B =
[[ 1.97 -0.57 -1.38  1.40 -2.83  1.83 -1.21 -2.04  0.91 -0.60  1.32  1.75
  -1.00]
 [ 0.66  0.84  1.81  1.46 -1.18 -0.85  0.24 -0.93 -2.23 -0.08 -2.34 -1.92
  -0.03]
 [ 0.41  1.29 -0.04  2.39  0.25  2.04 -2.00  0.78 -2.04  1.93  0.24 -1.49
  -1.75]
 [-2.34 -1.62  2.65  4.90  2.18 -1.94  0.07 -3.14 -0.52  1.91  0.82  1.44
  -1.81]
 [ 0.49  2.40 -1.52 -0.36  0.44 -2.03  0.24 -3.27 -1.71 -0.47  1.92 -0.44
   1.68]
 [-1.99  1.87 -0.03 -1.42 -3.11  1.11 -2.59  1.60  1.50  0.59  0.57  0.44
   1.10]
 [-0.35 -1.33 -1.77 -0.09  0.58  1.62  1.45 -1.60 -0.59  1.20  2.18 -0.51
   2.12]
 [-2.90  0.64  3.37  1.97  0.17  1.91  1.70 -2.00 -0.40 -1.47 -1.27  3.22
   1.63]
 [-1.63  1.77 -2.52  1.78 -0.28 -0.02  1.94 -1.38  2.23 -2.08  0.89 -0.68
  -1.84]]
B[0, 0] -> 1.97
B[:, 2] -> [-1.38, 1.81, -0.04, 2.65, -1.52, -0.03, -1.77, 3.37, -2.52]
B[7, 11] -> 3.22
B[:, 5] -> [1.83, -0.85, 2.04, -1.94, -2.03, 1.11, 1.62, 1.91, -0.02]
B[:, -9] -> [-2.83, -1.18, 0.25, 2.18, 0.44, -3.11, 0.58, 0.17, -0.28]
B[-9, -10] -> 1.40
B[-3, 4] -> 0.58
B[:, -12] -> [-0.57, 0.84, 1.29, -1.62, 2.40, 1.87, -1.33, 0.64, 1.77]
B[-2, 4] -> 0.17
B[2, 2] -> -0.04
B[-5, 8] -> -1.71
B[-2, 12] -> 1.63
B[:, 3] -> [1.40, 1.46, 2.39, 4.90, -0.36, -1.42, -0.09, 1.97, 1.78]
B[-1, 11] -> -0.68
B[4, 12] -> 1.68
B[4, 4] -> 0.44
B[-8, 4] -> -1.18
B[3, 8] -> -0.52
B[4, 2] -> -1.52
B[-1, 7] -> -1.38
B[1, -8] -> -0.85
B[-4, -7] -> -2.59
B[:, 8] -> [0.91, -2.23, -2.04, -0.52, -1.71, 1.50, -0.59, -0.40, 2.23]
B[-8, 7] -> -0.93
B[-7, 5] -> 2.04
B[6] -> [-0.35, -1.33, -1.77, -0.09, 0.58, 1.62, 1.45, -1.60, -0.59, 1.20, 2.18, -0.51, 2.12]
B[2] -> [0.41, 1.29, -0.04, 2.39, 0.25, 2.04, -2.00, 0.78, -2.04, 1.93, 0.24, -1.49, -1.75]
B[-8, 3] -> 1.46
B[:, 11] -> [1.75, -1.92, -1.49, 1.44, -0.44, 0.44, -0.51, 3.22, -0.68]
B[3, 1] -> -1.62
B[-3, -12] -> -1.33

data =
2.01	1.34	1.63	1.19	1.58	2.11	2.17	2.25	1.30	1.77
1.51	1.24	1.39	1.18	1.34	1.61	1.63	1.65	1.23	1.43
-1.18	2.67	1.11	-1.95	-0.29	-2.95	-3.07	-0.47	2.27	-0.10
-4.65	-0.18	-1.50	2.89	-1.43	-3.51	-3.59	-5.96	-0.64	-2.20
2.00	0.87	1.24	1.54	1.61	2.14	2.11	1.88	1.13	1.50
-4.21	-0.38	-1.50	3.05	-1.20	-3.01	-3.15	-5.60	-0.63	-2.07
1.73	-0.69	-0.07	-3.56	-0.33	0.61	0.66	2.71	-0.45	0.22
1.91	-0.73	0.00	-3.23	-0.17	0.96	1.02	2.85	-0.47	0.37
-1.29	2.49	0.86	-3.60	-0.83	-3.60	-3.71	-0.19	2.06	-0.44
data[0, -10]	2.01
data[-8, 5]	1.61
data[-1]	[-1.29, 2.49, 0.86, -3.60, -0.83, -3.60, -3.71, -0.19, 2.06, -0.44]
data[3, -3]	-5.96
data[:, -10]	[2.01, 1.51, -1.18, -4.65, 2.00, -4.21, 1.73, 1.91, -1.29]
data[-5, 9]	1.50
data[7, 3]	-3.23
data[-1, -2]	2.06
data[-5]	[2.00, 0.87, 1.24, 1.54, 1.61, 2.14, 2.11, 1.88, 1.13, 1.50]
data[-3, 0]	1.73
data[-4, 8]	-0.63
data[3, -8]	-1.50
data[:, -4]	[2.17, 1.63, -3.07, -3.59, 2.11, -3.15, 0.66, 1.02, -3.71]
data[2, -9]	2.67
data[-6]	[-4.65, -0.18, -1.50, 2.89, -1.43, -3.51, -3.59, -5.96, -0.64, -2.20]
data[2]	[-1.18, 2.67, 1.11, -1.95, -0.29, -2.95, -3.07, -0.47, 2.27, -0.10]
data[:, -9]	[1.34, 1.24, 2.67, -0.18, 0.87, -0.38, -0.69, -0.73, 2.49]
data[3, -4]	-3.59
data[3, -7]	2.89
data[-6, 0]	-4.65
data[1, 6]	1.63
data[-8, 8]	1.23
data[:, -5]	[2.11, 1.61, -2.95, -3.51, 2.14, -3.01, 0.61, 0.96, -3.60]
data[-8, 7]	1.65
data[6, -3]	2.71
data[2, -3]	-0.47
data[8, -6]	-0.83
data[-6, -6]	-1.43
data[8, -10]	-1.29
data[3, 5]	-3.51
data[-4, 0]	-4.21
data[-8, 9]	1.43
data[:, -3]	[2.25, 1.65, -0.47, -5.96, 1.88, -5.60, 2.71, 2.85, -0.19]
